In the rows, zero is written as 128.
The same turns and mirrors carry the whole set onto itself and the rows of a family onto each other. Which other rows belong to the same family as each row named below? List them in the order they appear above.
These 30 rows form 5 families of 6 rows each.
Dizod: [115 147 142  77 153 130 128 119 136  95]
kopim: [112 136 128 150 114 154 160 128 137 108]
Sok: [120 124 100  87 161 101 124 112 113 127]
Noku: [119 135 151 111 137 161 145 131 144  96]
rotik: [116 134 103 161 109 118 157 108 136 127]
vunu: [111 151 112 145 106 153 151 130 125 106]
ton: [106 120 102 132 143  79 144  95 134 123]
pef: [113 150 138 109 132 160 143 138 128  91]
tezug: [128 126 123  97 153  89 124  94 148 122]
lir: [115 150  92 152 104 114 142 109 125 129]
pori: [120 129 130  83 154  92 117 112 138 134]
Rogu: [111 135 145 113 129 158 142 150 127 104]
fadus: [102 135  90 117 141  93 145 106 110 142]
timu: [123 129 101 133 128  84 138  94 141 136]
mibe: [ 98 148 120 128 117 166 147 129 119 139]
puva: [113 141 129  99 136 174 125 131 122 125]
padef: [ 90 144  99 137 119 125 158 115 113 150]
fip: [115 131 143 116 130 169 127 121 150 106]
dazuv: [111 137 120 150 107 149 150 145 122 120]
Vuvi: [117 131 105 122 130  81 127 106 131 150]
dud: [124 130 119  80 159 140 113 123 119 118]
pamu: [126 129 148  86 156 128 128 114 150 104]
bapo: [113 134  98 153 107 109 142 121 123 144]
Pudip: [117 145  97 120 128  84 127  93 132 137]
lovez: [ 96 139 131 147 111 157 149 116 146 124]
Zufa: [124 112 116 101 159  94 120  99 138 108]
kelib: [119 145 120  81 150  94 122  99 139 120]
toman: [129 120 136  93 154 139 110 112 146 101]
zokig: [ 93 132 110 155 117 112 160 103 136 133]
Kasa: [116 132 151  81 155 129 126 136 135 113]

Same family as Noku: kopim, rotik, tezug, timu, pamu
Same family as padef: Sok, fadus, mibe, puva, dud
Same family as pori: Rogu, dazuv, Vuvi, bapo, Kasa
Same family as ton: fip, lovez, Zufa, toman, zokig

The same turns and mirrors carry the whole set onto itself and the rows of a family onto each other. Which other rows belong to the same family as each row named below? List them in the order they appear above.
These 30 rows form 5 families of 6 rows each.
bem: [133  92 142 122 156 114 112 112 107]
zime: [122 139 135 129 147 153 142 166 134]
lum: [139  98 137 141  90 117 127 145 133]
bug: [131 143 164 125 120 133  95 113 139]
Bas: [137 117 156 120 124 143 121  91 101]
Dek: [120 101 107 130 155 122 119 143 100]
Tesuf: [152 161 108 134 138 118 120 120 101]
duf: [146 148 165 136 148 115 137 139 147]
todi: [142  99 163 129 129 138 151 147 137]
kod: [139 147 102 123 122 141 105 155 129]
moda: [104 158 145 146 129 131 122 112 106]
Sumef: [160 120 137 146 113  97 136 109 106]
Zefip: [100  99 120 141 147 119 123 142 102]
gasu: [120 154 142 146 125 117 136  98 148]
bom: [115 135 102 122 127 164 138 123 131]
Fol: [153 147 160 121 156 131 128 134 144]
befe: [138 117 105 120 124 157 129 127  92]
nolo: [145  97 136 113 105 154 111 133 126]
Sitis: [125 102 143 127 111 146 145  98 137]
Padun: [134 140 125 136 145 135 147 172 135]
Pebit: [161 105 116 128 112 122 149 108 137]
Dezo: [102 145 129 145 109 136 114 154 133]
tur: [123 133 122 137 165  96 108 128 110]
tidi: [112 117 123 156 105 124 147 136 100]
zinob: [131  92 143 138 148  95 120 119 110]
koge: [161 145 138 134 117 102 103 126 140]
baze: [152 154 118 119 139 129 125  96 142]
nuz: [119 137  99 148 115 126 155 135 137]
mez: [109 132 135 133 167 113 105 120 110]
Lubib: [161 100 147 120 135 136 147 150 135]

Same family as todi: zime, duf, Fol, Padun, Lubib
Same family as lum: bug, kod, nolo, Dezo, koge
Same family as Dek: bem, Zefip, tur, zinob, mez
Same family as Tesuf: Bas, moda, Sumef, befe, tidi

The same turns and mirrors carry the whole set onto itself and the rows of a family onto each other. Which other rows belong to the same family as each row named below? List them in the order they appear above.
These 32 rows form 4 families of 8 rows each.
Zure: [ 96  93 126 129 131 113 161 114 122 151 129 108 137  96 127 125  93 154
 132 149 123  87]
Duga: [139 123 131 105 141 114 126  98 178 180 117 156 122 141 128 132 116 128
  97 131 138 106]
mula: [140 124 120 167 157 139 126 102 155 124 148 133 115 134 114 103 116 106
  82  90 145 118]
Nit: [112 118 109 159  90 108 102 131 138 107 144 136 126 132 145 128 116 128
 121 141 139 131]
tola: [126 141 140 116 133 103 128 101 156 175 131 150 145 151 129 143 129 119
  99 153 139 130]
nem: [123 137 140 157 161 143 141 112 142 141 162 115 106 133 118 145 137 104
  75 107 149 125]
mozed: [128 109 124 157 134 133 111 125 112 100 154 104 108 120 118  77 118 127
 134 139 117 106]
Pelik: [ 98 119 139 138 131 140 125 127 136 100 149 110 129  99 113 131 153 131
  78 167 118 100]
bamin: [131 104 154 122 167 110 145  84 114 161 125 115 105 121  91 132 117 120
 121 136 100 126]
Beda: [107 108 127 129 129  95 132 127 118 159 122 123 152 112 133 114 116 150
 125 174 116  84]
Nogu: [119 104 117 153  99 136 108 127 142 120 118 119 115 133 162 141 134 122
 127 121 141 137]
zuf: [124 138 149 123 115 123 118 141 148 129 143 128 133 101 102 138 132 123
  65 144 106  85]
tivu: [119  83 136 123 141 138 122 125 122  90 147 103 114 115 112 107 144 135
 128 133  92 106]
Poki: [112 127 162 127 114 124 121 119 140 126 144 126 126  91 112 112 150 118
  92 162 123  74]
Buv: [112  93 110 146 144 119 127 118 127  93 159 123 112  99 110  84 132 143
 129 125 104 125]
lako: [116  99 120 133 150 135 132 109 129  97 146 102  96 117 111  97  98 135
 144 139 113 134]
tapur: [152 133 148 112 123 128 120 119 183 167 126 138 144 142 127 132 137 126
 105 129 135 131]
pogod: [121  89 108 162 105 107 102 125 155 104 111 136 129 116 146 110 119 130
 121 130 131 111]
dida: [132 141 137 163 151 130 131 138 164 113 148 116 139 127 128 117 121  95
  78 103 143 124]
puv: [114 112 137 128 140 107 118 117 153 120 134 141 123  93  94 119 135 134
  73 163 106  77]
vel: [102  97 125  98 129  97 146 116 136 145 126 130 136 109 144 122 102 137
 122 151  98  76]
fiv: [134 105 152 112 186 121 147 112 138 151 152 116  94 140 107 133 136 111
 116 104 115 118]
Betu: [119 118 147 103 132 117 133 113 173 168 123 127 123 137 148 159 137 128
 113 163 141 114]
Vurev: [134 136 153 118 182 105 133 107 124 176 135 127 101 130  98 111 132 111
 107 142 114 108]
Kad: [136 114 141 118 173 110 151  87 135 172 159 138 112 121  94 118 135 130
 108 116 108 117]
liba: [121 138  95 141 146 129 129 129 118 165 126 133 113 146 141 105  99 128
 123 100 146 134]
Tebof: [118 114 101 128 145 126 141 108 124 144 115 132 123 139 156 107  98 108
 122  79 122 130]
toku: [101 123 103 126 155 139 151 112 116 158 102 123 119 117 129 113 100 132
 120  97 133 142]
sovet: [131 107 130 155  97  98 102 156 168 117 131 129 121 112 137 134 131 128
 122 132 131 125]
para: [ 97  96 123  98 150 108 157 129 139 158 127 124 156 125 135 143 123 156
 115 147 113  95]
gemi: [107 101  93 138 135 133 140 136 117 138 131 124 127 140 146 135 111 140
 122  80 129 130]
dil: [122 147 142 154 149 135 129 120 148 131 146 127 102 123 127 103 135  86
  96  97 160 122]

Same family as Betu: nem, Pelik, Nogu, tivu, fiv, para, gemi
Same family as dil: Nit, tola, Poki, Buv, vel, Kad, Tebof
Same family as liba: Duga, mula, mozed, Beda, pogod, puv, Vurev

